Here are some points, one per row:
[ 13 -10  28  16  11   0  53 -12 -32  42   6  23   7  33 -10 -33  55   6  31  12  42  -2 -21  -1  60 -18 -23  26  16  61 -57  -3]
[  5 -18  41   5   4  20   4 -42 -33 -16 -26  -8  -8  23 -76  63   6  12  -4  31  98   8 111  93 -61 -10  -8   0 -21  10 -42 -13]
[ 46  33  77 -10  58  34 -62  -7  35  -8  -6  23   4   5  -6  -9 -19  18  -3  47   6  10   4  21 -15  13 -32   1 -10  -1  -9 -12]
[ -3 -25  10 -14   5  39   6  -2 -70   5   3  10  14  -1   6 -24   5 -19  20  31   1   7 -36  -3  23  21 -24  36   2  12 -40  -5]
[ 60   3 -73 -37 -48   1   8  54  34  41   1   9  16   5  -9  80  10 -17 -62  32 -28 -58  19  74 -79  20   7   2 -35 -54  21  37]
[ -1 -19 -17 -15 -60  86  -1 -30 -38 -17  10  38  -6  -5  11 -35 -92   4 -22  -6  -9  74  26 -21   2   3  10 -29 -14 -43  66 -55]
[  62    1  -54   15   17   11   -5  -76   88   -1   24   25    0   39   -3   -6  -21   18   49   28 -119  -68 -127  -35  -43   32  -30  -16   22  -24   10   65]
[-37   5   0 -32 -13  -2   9  -7  -3  38  20  40 -49   6  34  25 -22  28  17  -6 -12  -1  37 -14 -51   9  21 -38 -21 -26  30  -8]
[  8 -13  27  -6 -14   1  -3 -11   4  -4  45 -34  -1  63 -15   4  -4  41 -38  -6  63  33  79  54   1 -31 -16 -20 -22  24  -1 -50]
[-22   2  -9   1   3 -46 -17   0   0  -8 -10  25 -17  10 -15   5 -11   4   8 -45 -17 -12 -11 -29  -2 -15  19 -22  26  -4  26  21]
[ 26  65  43   8 -12  34   4 -15   8  -7  -5 -64   7  24  31  67  42  10  -5  46  -2 -47  15  47 -58  27  -1  12 -34 -15 -25  22]
[ 29  32  -8  14   7 -31  55 -11   8  11  40 -41   5 -52  28  29  -1   6  14 -34  50  26  83 -18 -33 -12  49 -28 -18  -5   9 -26]
[ 16   5 -34  36 127  16   4  59 -34   2 -36 -48  51 -11   1  10 -23  12  20  -4  16  17  40  -3 -27  -2   7 -16 -11 -10   4 -11]
[  -5 -122    2  -85   -9   81   -5   -4  -25   -6  -34    4    6    0   -2  -29  -10  -33   -2    4    4   16  -22  -20   33    6   -5   21   10   -1  -11   -9]
[ -43   -4  -51  -15  -10   -7    7   45 -117    7  -27   -1  -10  -55   33 -118    2  -25   -2   -8  -53   28 -120  -67  127    3  -25   38   42   26   -4  -17]
[-17 -17 -25  19  16   6  20 -10  13  15   1  28  10 -12 -11  10  22   0  20   3  -4 -16 -21   1  -9   3  -4   3   9   8 -20  19]
[  11   49  -70   52   37  -14    6  -13   15  -71   10    0   12   22    2   45  -69   51   43   -3    2   19   76  -11 -103   13   22  -65  -24  -35   33   -9]
[-18  11 -16  -8  30 -72 -15  -3  25  50  -1 -30 -22  -1   7 -11  15  21  54  54 -25 -34 -68  -5 -18  37 -42  17   7  16 -49  28]
[ 11  -5 -52   3 -73 -12  -8  81  -1   4 -34 -14  -8  -6   8   0 -50  -1 -66  -7 -18  40  33  25 -11  -6   7 -20 -20 -42  67 -35]
[ -1  14  13 -65  22  -6  28  16 -36  17  -2 -30  -2 -18   0  12  20 -67  21  -2  30  11   6 -25  12  10  33  46   4  -5 -29   4]
[-22   3   3  -8  39  49 -22  32 -10 -33  12 -38 -22 -21  39 -13 -35  12 -44 -20 -19  24  25 -11   3  -5  12 -25 -18 -29  56 -28]
[  2 -55  16 -12 -13   4 -46  -5 -11  10 -14  -7  16 -36  -3  -7  12 -13  -4  12 -35 -24 -53   7  11  11 -15  11  10  -2  -7  20]
[   4    2 -119  -29    0   87    0    3  -38  -10   30   23  -33   -3   20  -25   20    2   16    4   49   41   29  -10   46  -13   -5   18   -2   37  -41  -37]
[ 49  11  -6 -17 -12 -35  40  -6   5  -2 -20  21  22  -8  -1  10  -4 -17  17  31   1 -11 -10   1 -13  28  -7  17  -3  -5 -21   8]
[-11 -10  39  -1 -37  11 -31 -21  25  52 -55   3   4 -15 -17 -11  32  -7 -27  11 -33 -38 -64  27  29  -2 -25  20  11  12  -6  27]
[-19 -31  74  65 -21  -1   6  -4   1 -45 -48 -13  21  -6  16  48  -9 -52  -8  11   2  -1  31  -6 -38  29  42  21 -20 -43   8   3]
[ -6  36  40  22  -3   2 -21  51   3  -8  16 -26  38  56  42   3 -12  26 -21  37  47  37 100  37 -15   8  -8   1 -46  -6  -9 -58]
[  5  18  20   7 -29  -8  71  18   4  20  -8   8  12   9  25  -1  21  -4   5  15  13  -4   0  -4  16   7   1  17  -8   6 -24   3]
[ 22 -86  13  24  -7  43  60 -24  24  43  18  14  47  13 -24   3 -48  10  38  15  71  53  89  -3 -32  -3   5 -14 -11   9 -14 -41]
[-35 -16 -11   3  43  12  68 127  21  18 -34  68  23  -9 127  11  21 -31  65  33  -7  -4   8 -79  -4  54  40  30 -35 -23 -34 -14]
[ 15 -20 -12 -15 -10  24 -62 -33 -22  45  30  17   2  35 -33 -32  59  25   8  -6  33  -8 -18  16  50 -26 -31   8  24  62 -51   6]
[ -5  -3   5 -17 -82  -9  17  26  74  -3  17  22 -12  21   1   8  -7 -12 -74   1  13  16  22  44  14  -6   4  12 -17 -20  27 -23]
[ 20 -16 -23   4  21   7  -7  -3  -6 -26  28  52   4 -32  10 -10 -25   7  25  22 -17  10 -17 -24 -16  19  -5  -4  -2  -8  -1  -3]
[ 17 -14 -21  -8   1   9 -14  38  12  29 -38   7 -38  -5  25 -19 -24 -12   8  16 -25  23 -12 -24   6  21   1  12  -4 -17  11 -13]
[   2   -7  -28   59  -12   29   -1  -10  -10   34  -25   10 -101   -9   -1   -9   44  -23    9 -102   -9  -19  -12  -61   53  -50   52  -12   39   18   27   26]
[ -49   64   19   58   16   -4  -11   -7   -6   43   16    5  -31   37  -41   81  -34   -4  -23   18   34   -7   93   64 -100   11   16  -13  -35  -46   19    3]
[ 10  16 -15  -4 -13   3  20   9 -15 -51  -6 -38  -3 -11  16 -12 -47   0 -39  -6  -7  26  33   9  -8   2  -1 -11 -16 -34  40 -32]
[-11  65  10 -20  22  19  12  -6   5  24  55  19  24  64  -6  -2  29  55  19  18  57   6  44  31  -6 -15 -24 -10 -10  50 -44 -22]
[ 97 -41  49  31  -2 -34  26  -8  16 -28 -71 -12  11 -72 -10 -36   5  -1 -12   6   5   5 -29   4  42  -6 -22  15  13  24 -13  -3]
[ 12  27 -19  -9  89  16  -9 -61 -72  65   6 -10  31  -9  94 -13   0 -20  -4  12  22  47  37 -38  25  25  25  27 -36 -19  -3 -52]
[   1  -15   12   13    1   13  -13   24   16  -12  -15   15   -6  -25  101    7   50   -2    9   59 -126  -92 -127  -27  -10   71  -19   34  -13  -34   -8   59]
[  1  -3  46  -2 -13  -4 -38 -42  41 -36 -12   6 -30  -9   8  -8  39  -6   1  11 -40 -49 -73   2  19   6 -18  22  14  16 -18  45]
[-117    7   -1  -13   -2  -19  -13  -16   37   -1  -16  -44   -8    5 -117   15   -5  -17   11  -14  -17  -35  -53   24  -12  -23  -17   -6   41   12    2   53]
[  6 -52   2 -11  15  -2   8 -19  -3 -27   6  42 -32   8 -18   0 -33   4  42 -28  17  24  19 -40  -6 -13  19 -25  20   9   6  -8]
[-27  14  24  -5  -5   4 -28  -5 -28  23  -6   9  53  37  -8 -30  26   0   1  38  45   6   1  19  39   3 -35  37  -6  42 -59 -22]
[-32   1 -13 -13   8  87  21  -1  96  -3  -7   4  28 -17 -30  77   9 -27  20   3   2 -40  20  22 -73  16  27   6  -6 -27  -6  44]
[ -29  -26    2    7  -50 -126   20  -16   39   67   76  -40    1  -24  -17   38   67   82  -41    1  -19  -86  -13   80  -31  -28  -46  -41   -3   35   -5   47]
[-18 -38   5 -13 -28  -6  29 -21  -3 -35 -17  -9  13  29 -13 -41   2 -16 -15  -5  34  30  -3   2  54 -10 -14  28   8  18 -13 -28]
[ -30  -79  -14  -29 -121  -41  -10    9  -30   -3  -48    7  -56   52  -25  -80  -13  -27 -113  -34   -8   52  -16   34  100  -40  -11   16   17   -1   61  -41]
[  1  37 -20   6 127  15 -44   3 -36 -10  -8  18  -2  34   6 -35 -11  -8  13  -6  32  46  30 -23  33  -8   1   9   4  18 -15 -39]
[ -5  59  18  60 -12  11  62  15   1  42  46 -46 -90 -13  11   6  36  42 -49 -92 -14 -19  19   1  29 -61  25 -53  11  16  49   6]
[ 26  11  33  76  -1   1  -9 -23   1 -28  -6   5 -16  10 -20   6 -27  -8   7 -17  10  23  22  -3 -11  -8  10 -12   3  -5  14 -12]
[-14   1  14   5   5 -21   9   1   8  13 -23   5  34 -88 -14   7  12   2  11  -7   4 -11  -2  -6   5 -11   4  -4  10  14 -14  13]
[  41    5  -24  -24  -15 -127  -43    7  -22  -14   38   22  -75   -4   39    3  -28  -28   -7 -127  -49   28   16  -98    5  -35   84  -52   21  -40  103    4]
[-54   8 -24  -7   5  -4 -34  -8  -9   6  14  20  29  32 -37  41  -6  11 -31   4   4 -22  25  58 -40  -8  -8 -17 -12 -10  16  11]
[-26  11   5 -16  27  -5   0  12 -15 -37 -15 -68  23 -40 -31   9  10 -17  35   5   3 -16 -29 -14  -8   7   1  17  20  10 -28  27]
[-19 -64  56 -46  -9 -28  11  -6  24   5  13  26  65 -34 -14  18  -1  12  24  59 -31 -42 -52  24 -39  39 -38   8  -3  -4 -30  42]
[-11  10  15   0 -22  -7 -31  -3  19  -9  16   0 -57  13   4  10   3 -15  15 -26   3   8  11 -26  -1  -8  25  -4   9  -5  12   5]
Along one direction, these points spread out more than along any other. Take the direction at right angles to it along which they spread out most. Then take the direction at right angles to both along which they spread out most. Go by this last direction. For each point below, how far along it does it lie, from 0 to 99? 50 is the average, and the first point above lies past it. One standard deviation of the points above along it is 16.
[-12 127 -33  -1 -50  23 -61 -14  22 -19 -28 -28 -15  26  16  10 -18   9  29  31 -23 -10 -28  -7 -28  26 -10  -2  -6 -10  -9  14] 42
[ 68  -9  -6  -4  -2 -91   0 -67  -1  -9 -49  15 -57  -6 -67  -6  -8 -47   5 -59  -7  -2 -21 -32  31 -27  30   4  43   3  15  26] 32
[   6  -47   19   30   11 -126    7    0    6  -38  -17  -35   30    8   16  -48   23   30   17 -123    4   19    4  -81   73  -69   44  -54   40   42   48   -5] 31
[ 18  28  44  10 -15  20 -18  63  -3   2  37  17  64  20 -52  65 -28 -43  65  59 -17 -32 -33  -2 -78  45   3  18   9 -29 -38  54] 54
[ -6  59 -33   6  22  -6  -8  10 -17 -42   4 -47  -5   4  -6 -71  31   7 -18 -33   2  20 -40 -19  96 -35 -16   3  31  46  -2 -17] 56
[ 14  -3 -13 -20  -5  -5 -21  24  34  -3  28   7   6 -39  20  22  -6  33   0  -5 -34 -32 -12   0 -44  14   0 -27 -11 -17  23  24] 32
[ -4 -37 -15  49 -31  -6  17 -14  11  24 -18   9  -8 -20 -13  10  24 -17  -3  -7 -16 -27 -27  -6   1  -5   6  10  13   7  -9  29] 44
[-24 -75   6 -25  -6   9   9  -4 -17 -23   3  13  58  26 -18 -76  11 -26   0  16   9  25 -64 -13 102  -3 -33  44  32  40 -38 -14] 78
[ 11  54  27  -2  60  41 -11 -69 -31  30  18 -39  15 -11 -69 -37  28  12 -37  -3  -6 -24 -53  52  45 -30 -52   8  24  41 -12  14] 68
[ 20 -28 -12 -47  -6  29   3  42  -8 -43  55  -3   7   6  50 -13 -37  57  -5   4  10  38  50  -1 -28  -1  -4 -41 -31 -14  35 -45] 46
[-28  47 -30 -11  14  10  -9  -6   1 -46 -17  17   8   1  -2 -10 -43 -12  19   0   8  37   9 -18 -19  12  10  -1  -2 -22  11 -18] 47
[ 41  19  45   8  -1  18  11  16  29 -43  -7  40  12 -31  37  15  40   2   6  15   0 -25   3  -2   8   9   2  17 -12  11 -29   7] 56
[-33  41   0   8 -67 -16   0 -31   2   1  67 -17 -13 -16 -38  37   0   3 -61 -13   0 -19  46  56 -32 -17   6 -10  -8 -22  38  13] 32
